[[-34.8 -42.5 -53.7]
 [ 37.6 -35.6 -23.1]]
->
[[ 37.6 -35.6 -23.1]]

[[ -8.1 -14.0]
 [-22.3 -47.6]]
->
[[-22.3 -47.6]]

[[  5.9   0.0   3.4   2.5 -23.6   5.7  -2.4 -13.0  20.3]
 [ 10.3 -33.0 -48.2   2.7  14.3  21.9  35.0  -8.1  -1.0]
 [  8.0 -16.7 -21.8   0.9  -1.3  12.6  13.8  -6.2   4.6]
 [ -3.5  29.6  50.3  -6.4 -25.7 -18.6 -44.8  10.2   3.2]
 [-18.6   8.8  -8.7  13.4  27.0  -6.2  33.6 -13.7   2.3]
 [ 16.1 -21.6 -27.0   7.3 -30.7  24.5  21.7 -29.9  36.2]
 [ 25.8 -34.7 -34.3  -3.6 -24.7  28.3   8.3 -10.3  15.7]
 [ 10.7 -14.8 -13.7  -3.5  -6.5  10.4   0.4   0.8   0.7]
 [-11.6  17.9  19.6   1.1   8.2 -14.0  -7.6   5.2  -6.2]
 [ -7.6  28.0  42.1  -2.6 -15.6 -18.0 -31.7   6.3   2.6]]
->
[[ 10.3 -33.0 -48.2   2.7  14.3  21.9  35.0  -8.1  -1.0]
 [ -3.5  29.6  50.3  -6.4 -25.7 -18.6 -44.8  10.2   3.2]
 [ 16.1 -21.6 -27.0   7.3 -30.7  24.5  21.7 -29.9  36.2]
 [ 10.7 -14.8 -13.7  -3.5  -6.5  10.4   0.4   0.8   0.7]
 [ -7.6  28.0  42.1  -2.6 -15.6 -18.0 -31.7   6.3   2.6]]

[[  4.5  -0.1  -9.7  11.1 -12.3  29.3   6.8  15.7  -6.7]
 [ 10.3   0.8 -10.3  14.0   0.9  19.3  -0.1   1.8  -6.7]
 [-20.4 -19.9 -21.5 -50.0   8.4 -13.7 -15.7  -0.6   9.9]
 [ -1.8 -12.5 -10.3 -27.3  -7.1 -10.6  -1.9   0.3   6.7]
 [ -7.2   8.6  -3.4  38.1   6.7  17.0 -16.2  12.7  -5.2]]
->
[[ 10.3   0.8 -10.3  14.0   0.9  19.3  -0.1   1.8  -6.7]
 [ -1.8 -12.5 -10.3 -27.3  -7.1 -10.6  -1.9   0.3   6.7]]

[[ 18.4   3.9  -8.8  27.2 -50.2  -5.9]
 [ 26.0  29.6 -14.7  25.1 -16.2 -20.0]]
->
[[ 26.0  29.6 -14.7  25.1 -16.2 -20.0]]

[[-26.3  38.9  -5.9  -2.1  14.1   1.8   0.9  14.5  27.9   4.2   5.3  29.3
  -38.2]
 [ 12.0  19.0   8.0   7.9   8.4 -13.1  46.3  11.8  17.8 -40.6   5.5 -13.3
   20.6]]
->
[[ 12.0  19.0   8.0   7.9   8.4 -13.1  46.3  11.8  17.8 -40.6   5.5 -13.3
   20.6]]
---
[[  0.0   6.1  15.8]
 [ 21.0   3.0 -35.1]
 [-13.8  13.2  21.5]
 [  9.2   0.0 -17.2]
 [-16.6   0.8  46.1]
 [ 11.6  -4.2 -29.9]
 [-15.9   5.4   0.0]]
->
[[  6.1  15.8   0.0]
 [  3.0 -35.1  21.0]
 [ 13.2  21.5 -13.8]
 [  0.0 -17.2   9.2]
 [  0.8  46.1 -16.6]
 [ -4.2 -29.9  11.6]
 [  5.4   0.0 -15.9]]

[[-45.6  48.3]
 [ 37.2 -30.8]
 [ 48.9  53.5]
 [-25.4  37.8]]
->
[[ 48.3 -45.6]
 [-30.8  37.2]
 [ 53.5  48.9]
 [ 37.8 -25.4]]

[[-18.5   7.2 -34.9  -2.3 -16.6  14.4]
 [ -5.6  35.2  -4.1  -4.5 -37.9  48.4]
 [-19.4 -11.5 -51.2  -1.4   9.8  -3.8]
 [ 13.2 -45.3   3.0  -3.2  47.5 -49.9]]
->
[[  7.2 -34.9  -2.3 -16.6  14.4 -18.5]
 [ 35.2  -4.1  -4.5 -37.9  48.4  -5.6]
 [-11.5 -51.2  -1.4   9.8  -3.8 -19.4]
 [-45.3   3.0  -3.2  47.5 -49.9  13.2]]

[[ -7.4  30.0   3.5  42.6   4.5  -5.8  12.5   3.9]
 [ 17.1  -4.1 -25.3  -0.7  25.0  17.4   9.1 -20.0]]
->
[[ 30.0   3.5  42.6   4.5  -5.8  12.5   3.9  -7.4]
 [ -4.1 -25.3  -0.7  25.0  17.4   9.1 -20.0  17.1]]

[[ 25.4  10.6  45.7  42.1  -3.5  -1.9  51.0   5.4 -30.8   3.6  -5.2  10.2
   -9.1]
 [-45.3 -37.6  -1.0   8.3 -33.0  23.0   6.2 -37.4 -17.8  16.2  24.6 -23.2
  -30.4]
 [ 15.6  14.3  51.5  48.3  38.1  18.2  49.2  21.0   0.6  -6.2  12.7   2.2
   19.6]
 [ 24.1  18.8 -25.6  -4.4  52.8   0.8 -17.8  15.7  36.1 -10.2 -15.7  20.4
   36.9]
 [ 47.0  37.5  -1.8  -8.2  -2.8   3.0   8.3  42.3 -18.3   7.9   4.4  34.3
  -14.9]
 [ 13.9   8.0   6.1  30.0  41.5 -50.2  -5.7  -0.3  24.6 -39.9 -38.1  -7.8
   35.5]
 [-34.2 -34.7  18.1  28.2  11.4 -16.2   5.5 -36.6  20.6 -12.5 -14.0 -38.3
    0.1]]
->
[[ 10.6  45.7  42.1  -3.5  -1.9  51.0   5.4 -30.8   3.6  -5.2  10.2  -9.1
   25.4]
 [-37.6  -1.0   8.3 -33.0  23.0   6.2 -37.4 -17.8  16.2  24.6 -23.2 -30.4
  -45.3]
 [ 14.3  51.5  48.3  38.1  18.2  49.2  21.0   0.6  -6.2  12.7   2.2  19.6
   15.6]
 [ 18.8 -25.6  -4.4  52.8   0.8 -17.8  15.7  36.1 -10.2 -15.7  20.4  36.9
   24.1]
 [ 37.5  -1.8  -8.2  -2.8   3.0   8.3  42.3 -18.3   7.9   4.4  34.3 -14.9
   47.0]
 [  8.0   6.1  30.0  41.5 -50.2  -5.7  -0.3  24.6 -39.9 -38.1  -7.8  35.5
   13.9]
 [-34.7  18.1  28.2  11.4 -16.2   5.5 -36.6  20.6 -12.5 -14.0 -38.3   0.1
  -34.2]]

[[12.4 37.0 43.4 21.7  4.9  0.3]
 [ 6.4 24.0 44.8 33.1 10.2  1.1]
 [32.3 45.7 26.9  7.7  1.2  0.0]
 [ 0.0  0.4  0.5  3.8 17.9 42.1]
 [ 1.4  0.3  7.7 28.0 45.4 31.0]
 [ 0.2  0.6  0.2  3.4 14.6 38.5]
 [ 0.0  1.0  0.5  5.5 21.6 43.8]]
->
[[37.0 43.4 21.7  4.9  0.3 12.4]
 [24.0 44.8 33.1 10.2  1.1  6.4]
 [45.7 26.9  7.7  1.2  0.0 32.3]
 [ 0.4  0.5  3.8 17.9 42.1  0.0]
 [ 0.3  7.7 28.0 45.4 31.0  1.4]
 [ 0.6  0.2  3.4 14.6 38.5  0.2]
 [ 1.0  0.5  5.5 21.6 43.8  0.0]]

[[ 33.2  21.7  -3.8  32.5]
 [ -6.3 -21.9  -4.0 -18.4]
 [ -7.8 -25.6  -6.1 -13.9]
 [-53.0 -25.2 -14.6 -30.0]
 [ 33.8  29.4  24.3  28.4]
 [-22.7 -34.0   0.3 -28.7]
 [  1.5   3.0 -15.0   1.4]
 [-54.5 -24.1 -18.3 -33.2]]
->
[[ 21.7  -3.8  32.5  33.2]
 [-21.9  -4.0 -18.4  -6.3]
 [-25.6  -6.1 -13.9  -7.8]
 [-25.2 -14.6 -30.0 -53.0]
 [ 29.4  24.3  28.4  33.8]
 [-34.0   0.3 -28.7 -22.7]
 [  3.0 -15.0   1.4   1.5]
 [-24.1 -18.3 -33.2 -54.5]]

[[-11.9 -11.6   9.2  12.6  -7.3  -9.4 -10.2  12.1  -0.9 -34.6   9.3  -3.6
  -12.3]
 [-22.3  -4.2  13.4 -26.2  -1.3  10.0 -25.9  16.9   1.2   5.3 -26.3   0.3
  -24.8]
 [-11.5 -18.5  16.3  -0.1  -7.3 -13.2 -12.2  19.9   0.3 -11.8  -6.2  -4.6
  -14.5]
 [ 19.7   9.9   4.9 -17.8  -3.7 -32.9  14.9   7.0   0.9   9.8 -15.3  -1.1
   17.6]
 [  9.9  -2.3   7.0 -17.5  -1.2  -9.9   2.5  12.3  -0.1   2.4 -21.2  -0.9
    5.8]
 [ -6.2  -5.2  -7.6  27.3  -2.1  -4.9   2.7 -12.2   0.9 -13.8  22.7   0.2
   -1.3]
 [-14.1   2.7  -7.4  10.5   4.2  41.8 -11.7 -10.0   0.1  -6.9  14.0  -0.7
  -12.6]]
->
[[-11.6   9.2  12.6  -7.3  -9.4 -10.2  12.1  -0.9 -34.6   9.3  -3.6 -12.3
  -11.9]
 [ -4.2  13.4 -26.2  -1.3  10.0 -25.9  16.9   1.2   5.3 -26.3   0.3 -24.8
  -22.3]
 [-18.5  16.3  -0.1  -7.3 -13.2 -12.2  19.9   0.3 -11.8  -6.2  -4.6 -14.5
  -11.5]
 [  9.9   4.9 -17.8  -3.7 -32.9  14.9   7.0   0.9   9.8 -15.3  -1.1  17.6
   19.7]
 [ -2.3   7.0 -17.5  -1.2  -9.9   2.5  12.3  -0.1   2.4 -21.2  -0.9   5.8
    9.9]
 [ -5.2  -7.6  27.3  -2.1  -4.9   2.7 -12.2   0.9 -13.8  22.7   0.2  -1.3
   -6.2]
 [  2.7  -7.4  10.5   4.2  41.8 -11.7 -10.0   0.1  -6.9  14.0  -0.7 -12.6
  -14.1]]
